In the data rows, 128 means zero.
Some points:
158|110|132|117|136|131|149|153|064|147|099|175|102|108|146|102|150|130|110|109|132|149|089|112|153|178|083|126|111|113|144|148
129|152|127|165|162|127|118|152|175|082|163|127|080|104|069|112|127|114|097|166|151|140|183|057|131|213|146|135|156|152|113|108
122|145|113|163|086|041|124|135|098|147|134|145|143|083|112|167|145|126|043|103|085|086|121|095|197|137|118|158|179|174|145|194
096|121|186|107|124|078|151|112|077|119|088|114|087|164|160|113|088|113|104|163|133|195|117|135|165|133|099|109|116|154|150|116
181|160|157|136|099|153|123|157|129|171|151|107|152|124|109|142|097|102|141|114|228|113|101|026|135|090|184|098|122|160|140|094
167|141|188|137|131|098|195|156|091|115|099|216|148|137|104|138|089|124|128|180|115|187|178|134|154|163|124|154|069|110|175|111
153|164|163|152|143|177|141|112|130|118|132|159|158|139|114|109|164|136|089|151|164|099|141|114|139|143|050|163|134|118|110|101
132|084|139|130|183|145|088|115|099|166|135|080|112|110|102|092|152|095|161|187|125|111|144|129|068|084|085|194|098|141|123|178
116|094|116|093|152|053|096|169|193|101|069|117|197|108|131|140|102|101|142|099|189|156|106|147|113|135|099|099|154|159|087|109
113|129|077|094|140|180|128|126|157|151|100|122|163|122|139|127|083|075|112|181|138|111|109|118|162|193|140|100|117|141|055|075
159|110|175|168|034|113|124|126|130|129|094|061|054|082|190|102|080|102|121|144|159|107|134|153|128|107|087|148|161|131|129|106
124|146|106|146|093|122|143|175|082|126|121|085|167|090|151|175|101|127|153|166|105|061|069|159|138|136|094|154|134|101|113|160
154|171|116|140|134|140|157|118|117|169|113|143|123|114|121|109|189|159|197|126|117|177|152|110|134|144|164|092|136|152|117|095
215|123|112|062|160|135|125|088|141|120|123|117|151|104|101|110|153|193|128|176|134|097|110|134|149|151|161|084|120|132|156|129
123|118|084|121|081|123|161|149|093|106|111|128|113|134|112|146|131|157|204|129|089|093|197|155|118|118|125|148|137|144|127|143
096|158|170|106|133|165|062|164|144|149|074|151|157|042|129|133|124|141|143|135|038|161|122|093|119|135|102|110|155|070|135|147
151|069|132|147|120|171|126|157|158|123|129|155|136|146|160|177|092|084|163|064|099|120|141|106|131|098|151|169|097|181|196|186
139|111|082|149|094|142|099|084|124|085|167|132|151|105|148|130|143|150|136|127|154|219|186|137|130|179|134|144|126|120|160|192
094|147|156|111|125|178|141|157|148|165|107|107|138|174|138|143|167|123|098|118|153|116|191|157|144|127|106|129|165|160|142|209
159|131|155|136|139|139|069|178|134|096|122|165|158|135|157|200|093|136|155|099|199|117|153|131|085|158|094|104|151|077|201|122
124|166|125|079|134|144|083|102|077|145|114|126|142|097|160|163|081|168|124|034|153|145|126|147|160|102|124|164|133|155|063|112
196|068|146|061|097|143|166|118|092|125|141|096|133|086|137|114|093|129|158|095|108|159|097|103|122|131|163|117|105|138|170|123
150|128|083|168|154|106|154|138|171|211|126|143|106|166|164|175|104|145|126|136|121|150|143|176|130|169|167|126|100|108|095|146
118|113|150|123|109|116|086|174|100|147|163|133|159|146|111|113|135|134|136|136|122|134|129|124|118|174|164|162|112|149|114|120
080|105|147|134|134|143|103|205|168|149|137|072|077|131|128|078|144|107|120|073|177|181|118|130|126|209|141|132|153|091|155|166
091|154|091|113|124|157|148|092|136|116|102|120|139|169|093|140|190|118|147|112|128|105|106|126|154|174|079|174|079|140|129|134
126|107|119|098|157|158|196|149|083|094|080|117|207|145|131|064|125|112|096|071|158|192|148|115|087|097|126|165|131|117|137|158
148|104|118|100|141|137|146|119|108|168|075|194|096|101|178|124|094|091|114|178|139|145|114|157|070|158|180|189|145|153|164|128
088|166|078|092|162|119|125|088|107|145|095|209|137|071|109|108|081|120|113|071|188|120|140|102|141|105|161|151|108|139|117|162
156|155|117|093|144|108|165|190|130|115|104|094|110|070|104|114|143|094|163|116|172|177|157|140|132|129|163|137|103|103|123|188
129|196|117|172|132|149|143|140|127|055|121|172|198|137|157|134|110|053|157|183|143|143|104|144|171|109|126|082|164|149|139|118
113|171|152|090|131|124|187|118|152|139|168|144|164|074|103|109|146|096|107|113|146|115|115|194|089|146|125|128|102|092|146|154
131|099|151|061|158|090|078|138|168|135|106|198|130|150|143|157|165|101|147|137|105|155|137|137|179|093|120|089|136|129|088|174
157|107|098|104|163|078|154|153|125|121|148|074|149|137|151|175|187|122|067|130|122|131|136|119|072|103|106|101|131|117|142|088
099|107|165|088|119|139|138|123|168|135|126|158|119|145|124|147|146|154|159|160|161|062|102|126|086|121|200|172|178|131|154|097
228|202|068|090|172|079|114|142|101|147|133|127|107|127|110|117|112|097|128|124|148|167|096|091|125|139|118|151|183|092|151|169
135|075|065|119|137|135|105|126|141|124|188|163|092|110|212|109|130|111|165|109|102|093|149|088|128|183|094|059|116|135|143|149
138|156|159|164|121|062|073|107|152|124|126|124|131|073|166|120|108|164|052|155|109|159|127|153|108|121|137|114|058|186|175|104
167|138|145|086|192|112|183|118|095|157|154|108|140|110|123|172|125|103|144|111|108|130|130|101|174|167|073|175|113|150|171|113
164|124|101|074|116|130|165|187|151|109|157|107|165|160|127|164|131|201|099|138|139|104|110|097|111|095|114|144|071|133|126|184
089|138|091|127|142|136|146|153|095|108|073|141|095|095|094|132|139|115|142|105|119|162|121|073|113|134|141|136|138|195|115|081
123|179|082|071|110|134|125|177|138|149|152|114|078|162|165|062|091|164|141|148|136|133|125|166|157|107|101|116|097|138|150|143
103|148|160|136|154|131|159|104|109|150|157|109|140|065|204|153|169|156|159|067|165|167|126|169|151|176|164|138|103|139|089|118
134|151|079|116|093|166|150|222|117|165|111|203|110|114|147|151|154|134|093|157|141|148|136|115|192|095|165|122|163|123|162|162
147|211|116|156|112|133|127|133|147|141|075|149|071|115|092|147|144|154|146|094|135|136|011|147|048|142|064|137|101|169|156|128
104|131|104|134|183|093|128|142|133|164|117|164|106|183|146|126|119|144|161|124|184|122|161|161|122|130|082|186|126|147|127|091
144|158|124|072|090|077|159|157|174|103|079|151|109|195|142|147|125|048|132|057|126|106|147|114|148|178|119|164|069|125|119|105
143|138|129|186|187|152|147|116|135|141|101|169|127|116|152|122|146|141|121|067|147|103|117|122|164|136|135|136|142|119|161|129
150|133|167|173|107|088|206|151|099|149|167|162|143|145|164|158|107|130|170|115|145|153|117|038|114|180|091|123|080|152|068|162
111|141|107|112|170|114|126|143|160|104|144|100|181|111|136|160|093|149|154|139|133|173|118|157|184|137|117|167|120|137|169|161
084|128|117|176|154|129|091|145|115|097|055|079|119|167|134|160|105|135|103|098|048|120|137|092|144|165|174|133|086|079|158|131
144|122|120|097|081|125|128|169|149|142|070|123|140|143|162|106|099|164|127|084|165|138|146|066|107|173|104|182|150|105|162|100
126|096|147|115|127|109|161|097|100|125|106|182|079|125|117|105|106|161|108|094|120|108|128|091|077|133|130|090|149|049|070|179
121|090|098|105|120|065|142|165|156|132|104|187|130|063|094|130|124|094|164|119|105|127|167|155|081|095|094|118|136|143|095|126
093|180|131|076|114|138|099|095|137|138|140|165|147|146|206|118|131|149|097|131|078|146|155|063|126|119|121|191|112|120|135|106
121|145|084|124|095|140|143|136|111|178|159|119|149|127|151|144|110|144|092|114|159|177|088|140|099|213|108|106|141|135|119|177
153|086|090|125|164|085|082|173|076|138|104|111|128|133|085|161|157|117|044|104|156|109|149|144|111|170|163|142|106|179|136|126
133|137|120|141|121|112|120|148|117|101|087|135|082|137|129|087|159|185|150|134|154|133|097|077|194|117|116|118|130|149|129|152
115|140|132|134|185|126|164|142|123|150|066|122|162|077|234|132|164|129|106|116|163|107|120|087|118|113|159|143|129|124|161|133
085|135|114|100|123|084|137|129|082|091|143|127|126|151|184|143|131|162|097|150|181|140|133|123|124|097|106|131|127|071|088|123
165|105|147|142|197|159|099|136|100|156|097|147|143|141|127|174|150|167|121|153|156|177|125|109|127|129|106|179|159|119|119|121
143|088|097|145|123|130|093|086|071|150|141|124|179|128|119|120|071|090|123|137|154|105|179|105|117|139|122|155|119|140|116|121
148|082|115|136|189|122|078|195|103|092|124|168|145|138|164|062|091|185|151|147|140|136|072|117|131|170|092|169|103|163|084|174
216|140|116|134|103|151|106|188|119|127|083|156|165|133|157|157|148|146|136|110|098|162|110|144|098|138|110|180|130|108|072|116
130|121|150|146|137|105|085|125|136|171|193|165|166|152|110|042|140|066|118|052|097|150|067|130|154|088|115|128|108|123|148|127
184|154|149|153|174|083|133|134|101|137|064|072|121|156|164|149|128|099|173|123|153|126|143|105|157|111|137|078|142|129|102|192
148|142|078|158|129|124|125|115|153|089|115|061|153|101|130|115|140|170|175|110|110|165|172|096|151|095|117|166|124|116|124|101
129|160|118|130|133|130|072|157|066|087|206|159|075|161|124|171|136|123|165|086|126|190|120|171|107|089|146|147|151|129|160|086
146|076|049|134|096|136|170|053|121|104|111|131|096|161|124|108|149|114|120|113|135|173|088|113|145|107|129|114|164|115|128|100
162|103|147|144|087|141|114|114|184|167|056|132|135|113|108|110|148|124|110|150|157|199|138|133|153|098|107|140|015|120|132|144
127|163|115|061|159|205|121|174|056|128|107|108|074|084|175|119|131|057|118|144|135|109|149|120|145|133|097|111|078|149|155|124
164|151|106|103|155|121|156|171|186|156|171|124|122|129|143|120|057|172|100|111|095|132|144|129|134|118|168|151|113|094|112|074
219|169|139|102|149|112|102|131|141|105|107|130|119|137|137|080|109|143|115|061|106|079|140|130|151|147|148|167|133|133|118|150
189|139|080|122|133|122|120|115|155|132|098|115|145|115|209|148|196|056|152|135|101|148|088|106|103|177|149|204|128|126|110|133
196|111|099|181|117|168|179|144|157|120|120|158|120|087|158|112|133|157|086|069|147|111|184|187|145|137|063|126|163|177|138|114
191|123|139|097|065|153|083|142|085|144|078|134|149|137|133|120|121|146|116|132|131|149|158|186|176|184|169|141|148|161|081|150
141|092|193|129|098|138|135|185|098|070|146|160|160|099|147|088|218|130|142|109|144|077|111|136|153|153|163|128|098|117|098|100
114|118|117|133|062|099|140|102|099|135|108|116|167|155|102|122|133|112|136|135|145|135|076|151|165|161|160|160|174|051|170|117
148|115|133|078|169|072|132|131|088|123|089|139|137|128|150|126|148|148|174|102|139|108|118|165|159|198|127|118|124|158|196|090
185|171|185|122|144|089|108|072|141|127|137|143|082|147|164|130|155|091|138|138|165|107|150|129|126|127|156|178|131|104|101|183
153|109|069|143|105|134|086|175|101|106|139|159|087|085|140|175|165|085|096|116|195|138|113|135|173|102|137|174|027|065|092|102
140|113|182|111|154|156|154|170|109|179|138|090|100|163|116|171|150|131|090|091|069|170|122|135|131|110|130|115|155|158|061|083
129|171|097|165|099|090|133|193|098|164|146|135|184|147|175|042|146|089|132|129|093|149|155|130|073|116|150|156|167|172|127|134
157|178|154|092|145|111|132|158|111|107|134|121|131|085|116|093|121|091|126|111|121|126|164|133|156|176|090|179|156|086|104|108
117|191|145|090|090|099|135|130|114|062|112|135|108|100|135|154|158|160|137|125|146|152|138|101|074|169|175|152|097|188|107|171
117|114|136|176|201|144|197|163|140|078|131|124|086|107|123|103|067|129|131|127|115|128|065|157|167|124|195|204|131|138|095|155
145|192|091|171|156|118|118|148|070|146|074|128|165|186|137|061|137|138|136|105|139|088|149|156|085|141|172|079|055|108|135|117
159|137|130|084|119|156|139|129|142|065|125|136|141|182|162|111|138|107|078|117|146|157|079|128|129|135|133|154|149|215|119|160
110|133|124|119|088|113|107|145|124|228|128|117|162|122|112|131|123|151|197|109|172|117|128|105|172|136|117|170|117|157|130|140
147|158|153|135|129|202|116|083|110|097|121|120|137|145|099|174|075|101|127|097|110|128|125|157|087|152|126|081|101|131|105|169
These points spread out most along one direction. How far along it is each point below, from 0 to 99? 50 is the average, and the first point above lies past it. One standard deviation of the points above along it is 16.
113|171|152|090|131|124|187|118|152|139|168|144|164|074|103|109|146|096|107|113|146|115|115|194|089|146|125|128|102|092|146|154 67
096|121|186|107|124|078|151|112|077|119|088|114|087|164|160|113|088|113|104|163|133|195|117|135|165|133|099|109|116|154|150|116 66
215|123|112|062|160|135|125|088|141|120|123|117|151|104|101|110|153|193|128|176|134|097|110|134|149|151|161|084|120|132|156|129 71
191|123|139|097|065|153|083|142|085|144|078|134|149|137|133|120|121|146|116|132|131|149|158|186|176|184|169|141|148|161|081|150 37
181|160|157|136|099|153|123|157|129|171|151|107|152|124|109|142|097|102|141|114|228|113|101|026|135|090|184|098|122|160|140|094 65
148|104|118|100|141|137|146|119|108|168|075|194|096|101|178|124|094|091|114|178|139|145|114|157|070|158|180|189|145|153|164|128 63
147|158|153|135|129|202|116|083|110|097|121|120|137|145|099|174|075|101|127|097|110|128|125|157|087|152|126|081|101|131|105|169 58
132|084|139|130|183|145|088|115|099|166|135|080|112|110|102|092|152|095|161|187|125|111|144|129|068|084|085|194|098|141|123|178 38
126|107|119|098|157|158|196|149|083|094|080|117|207|145|131|064|125|112|096|071|158|192|148|115|087|097|126|165|131|117|137|158 62
134|151|079|116|093|166|150|222|117|165|111|203|110|114|147|151|154|134|093|157|141|148|136|115|192|095|165|122|163|123|162|162 37
157|107|098|104|163|078|154|153|125|121|148|074|149|137|151|175|187|122|067|130|122|131|136|119|072|103|106|101|131|117|142|088 37
219|169|139|102|149|112|102|131|141|105|107|130|119|137|137|080|109|143|115|061|106|079|140|130|151|147|148|167|133|133|118|150 62
157|178|154|092|145|111|132|158|111|107|134|121|131|085|116|093|121|091|126|111|121|126|164|133|156|176|090|179|156|086|104|108 64
148|082|115|136|189|122|078|195|103|092|124|168|145|138|164|062|091|185|151|147|140|136|072|117|131|170|092|169|103|163|084|174 39
